In the data rows, 50 means zero.
Here are some numbered points:
52,33,64,61,34,51,55,37,36,55,54,59,30,56,51 0
43,60,0,40,56,61,50,17,76,92,99,56,19,4,31 1
29,46,65,65,51,67,41,27,49,44,9,74,64,50,55 2
6,38,56,82,67,68,72,6,64,28,30,66,37,49,64 3
56,48,48,53,53,28,52,46,56,52,72,47,49,48,38 4
85,52,80,33,44,8,40,86,39,14,0,19,75,99,68 5
61,12,20,51,19,45,85,71,51,25,44,33,66,65,7 6
39,65,47,58,48,47,44,37,49,61,85,51,59,34,65 7
50,23,80,46,48,59,61,24,62,32,21,68,65,36,61 8
72,63,14,13,64,42,44,77,19,75,51,63,26,82,49 9
75,37,44,33,52,26,63,48,30,48,47,48,46,72,48 10
47,32,69,52,47,58,54,34,59,40,37,60,56,38,57 11
39,56,6,51,51,69,48,28,68,80,96,59,34,10,45 12
57,9,58,39,51,61,73,75,62,15,18,57,64,39,26 13
40,67,47,44,75,99,13,83,64,42,4,47,74,66,76 14
60,41,17,45,51,53,69,16,44,83,99,68,33,0,34 15
53,42,47,52,41,41,57,47,54,40,45,50,60,58,49 16
62,48,63,42,56,28,48,67,51,37,39,30,66,47,40 17
68,69,16,0,70,49,38,75,12,77,36,67,30,80,52 18
56,39,57,56,50,48,50,55,40,61,72,51,44,46,33 19
41,30,53,59,42,45,79,32,71,12,48,42,71,34,55 20
43,48,61,56,55,64,44,42,47,45,35,63,58,54,60 21
60,67,41,42,35,35,55,51,69,47,68,29,59,29,59 22
47,31,71,61,34,60,53,39,37,51,54,54,32,55,52 23
59,60,53,49,66,83,13,68,35,99,99,42,1,12,39 24
48,49,47,56,57,63,47,34,46,64,56,60,45,35,42 25
48,58,52,47,56,59,42,58,52,48,37,50,55,55,56 26
64,97,33,34,65,47,19,73,59,92,83,41,19,48,47 27
50,13,61,60,49,0,93,23,63,22,58,60,8,95,25 28
31,79,70,75,48,55,28,18,7,91,65,67,46,47,68 29
77,80,35,24,54,27,22,79,45,84,62,39,49,67,38 30
45,72,61,53,67,51,39,58,51,43,26,46,60,66,65 31
59,46,38,42,61,64,47,66,65,48,56,38,38,47,55 32
50,40,38,49,39,51,58,47,51,46,58,47,54,38,43 33
30,54,46,71,45,48,60,45,55,57,80,43,31,42,38 34
57,44,50,40,52,51,49,54,51,44,34,44,43,57,52 35
52,74,63,45,53,53,35,55,41,60,40,46,47,54,73 36
56,63,35,45,38,45,52,52,67,49,66,34,61,33,53 37
48,53,72,48,56,48,46,43,40,47,29,56,49,58,62 38
50,23,29,54,41,35,81,37,72,23,42,41,34,65,34 39
48,43,44,53,36,37,70,64,38,50,68,52,52,59,33 40
24,45,66,67,53,73,53,55,55,37,31,59,56,38,40 41
40,27,59,64,54,49,66,15,52,38,51,66,42,36,52 42
62,92,53,36,49,37,20,75,35,71,58,26,70,50,66 43
Which three points above are nearest to each new point by angle? Their numbers follow each, nearest first.
99,80,31,15,74,15,21,94,38,86,63,43,23,81,29 30 9 27
38,61,46,51,67,68,33,17,47,70,34,80,36,43,49 25 2 29
27,63,46,64,54,89,38,20,47,63,51,64,45,16,72 25 29 12
43,59,13,45,53,60,49,68,99,43,97,37,89,1,45 37 22 12
63,45,65,41,47,18,57,50,41,35,34,48,66,79,58 5 10 16
50,48,51,56,51,59,48,42,51,60,53,57,47,41,49 25 12 15
26,99,34,64,72,25,25,20,20,94,74,50,27,58,68 29 7 27
66,38,51,37,53,45,42,60,48,48,33,38,36,58,47 35 5 10
61,47,50,55,55,21,48,43,53,52,74,50,46,51,39 4 19 28
60,44,49,54,55,12,59,38,54,46,79,52,46,50,37 4 28 40
65,78,41,36,52,32,35,47,43,84,75,46,15,60,62 27 30 9
46,69,53,49,64,47,46,59,46,47,30,47,54,67,56 31 26 14
38,67,40,63,42,46,49,35,56,59,94,49,62,26,62 7 12 37
44,64,15,46,56,61,51,79,86,39,61,29,81,40,45 37 22 32
0,35,51,90,68,64,81,0,68,19,18,73,34,53,74 3 42 2
64,98,34,31,63,45,16,73,56,93,82,41,17,50,50 27 30 24
58,40,51,52,45,46,51,55,45,60,79,45,44,41,34 19 4 15
53,19,66,59,37,45,78,49,49,25,59,46,46,46,51 20 28 39
55,79,67,48,53,64,21,55,48,65,25,34,39,49,75 36 26 31
39,32,58,63,50,58,77,44,57,21,35,57,74,43,43 20 13 8
60,79,46,39,49,34,31,67,37,66,60,32,64,53,60 43 30 27
68,99,30,29,65,42,9,81,57,98,87,35,11,51,51 27 30 24
55,45,55,55,49,47,53,52,42,60,68,48,41,44,35 19 24 4
44,28,44,46,38,71,61,60,58,37,86,45,45,34,54 33 12 32
35,47,65,56,45,48,60,43,49,38,45,48,44,57,62 3 38 23
55,38,41,49,41,47,62,62,49,43,52,44,57,57,35 6 40 16
16,36,58,78,60,83,50,20,52,60,70,82,34,14,36 25 42 3
29,72,71,69,52,51,32,23,16,82,60,74,34,52,59 29 25 0
45,80,59,50,65,44,43,62,41,45,17,43,60,78,63 31 26 36
65,46,42,56,55,0,54,38,60,51,98,50,40,48,30 4 19 28
66,73,99,26,61,9,36,40,0,73,0,67,2,99,72 38 36 18
41,60,46,57,45,49,47,40,53,56,77,49,56,35,61 7 12 34
65,99,32,33,63,46,15,74,54,97,82,40,15,52,49 27 30 24
21,41,48,70,62,63,67,22,62,37,40,59,41,45,62 3 42 2
60,42,51,43,52,51,49,48,48,48,29,44,40,57,54 35 5 38
63,45,59,43,55,33,50,66,56,32,38,28,62,48,44 17 5 13
60,45,54,41,53,48,46,55,50,49,31,45,41,60,51 35 5 38
59,30,36,51,32,45,75,64,45,38,53,46,61,55,26 6 40 33
53,43,55,55,52,46,55,48,46,55,66,53,43,44,40 19 4 15
50,59,22,51,52,58,48,70,73,45,67,32,76,44,38 37 22 32
53,26,33,51,26,47,77,62,53,34,51,44,62,51,25 6 33 40
52,59,38,46,52,13,57,45,78,21,27,51,80,75,59 16 5 17
58,48,33,36,71,83,41,63,80,52,34,51,42,44,49 32 14 26
76,44,58,32,57,40,48,61,42,46,0,41,31,85,52 35 5 10
56,70,49,40,59,58,33,56,54,70,58,44,33,45,57 27 24 30
59,33,54,52,53,50,57,62,46,57,85,44,37,33,26 19 4 24
47,60,23,53,55,55,55,75,82,43,77,35,73,40,39 37 22 32
60,78,48,40,44,39,36,64,43,62,60,31,66,50,63 43 30 36
68,48,60,38,65,15,54,76,68,20,39,21,72,43,37 17 5 13
47,49,49,57,54,58,46,37,51,61,54,57,46,38,48 25 12 1
63,33,56,54,49,42,60,61,35,64,88,47,38,40,23 19 40 4
62,71,49,42,49,37,40,60,39,61,56,39,61,54,54 43 30 27
64,99,33,29,64,51,14,75,59,99,87,38,14,49,53 27 30 24
54,44,52,55,53,46,51,52,44,54,68,51,43,45,38 19 4 34
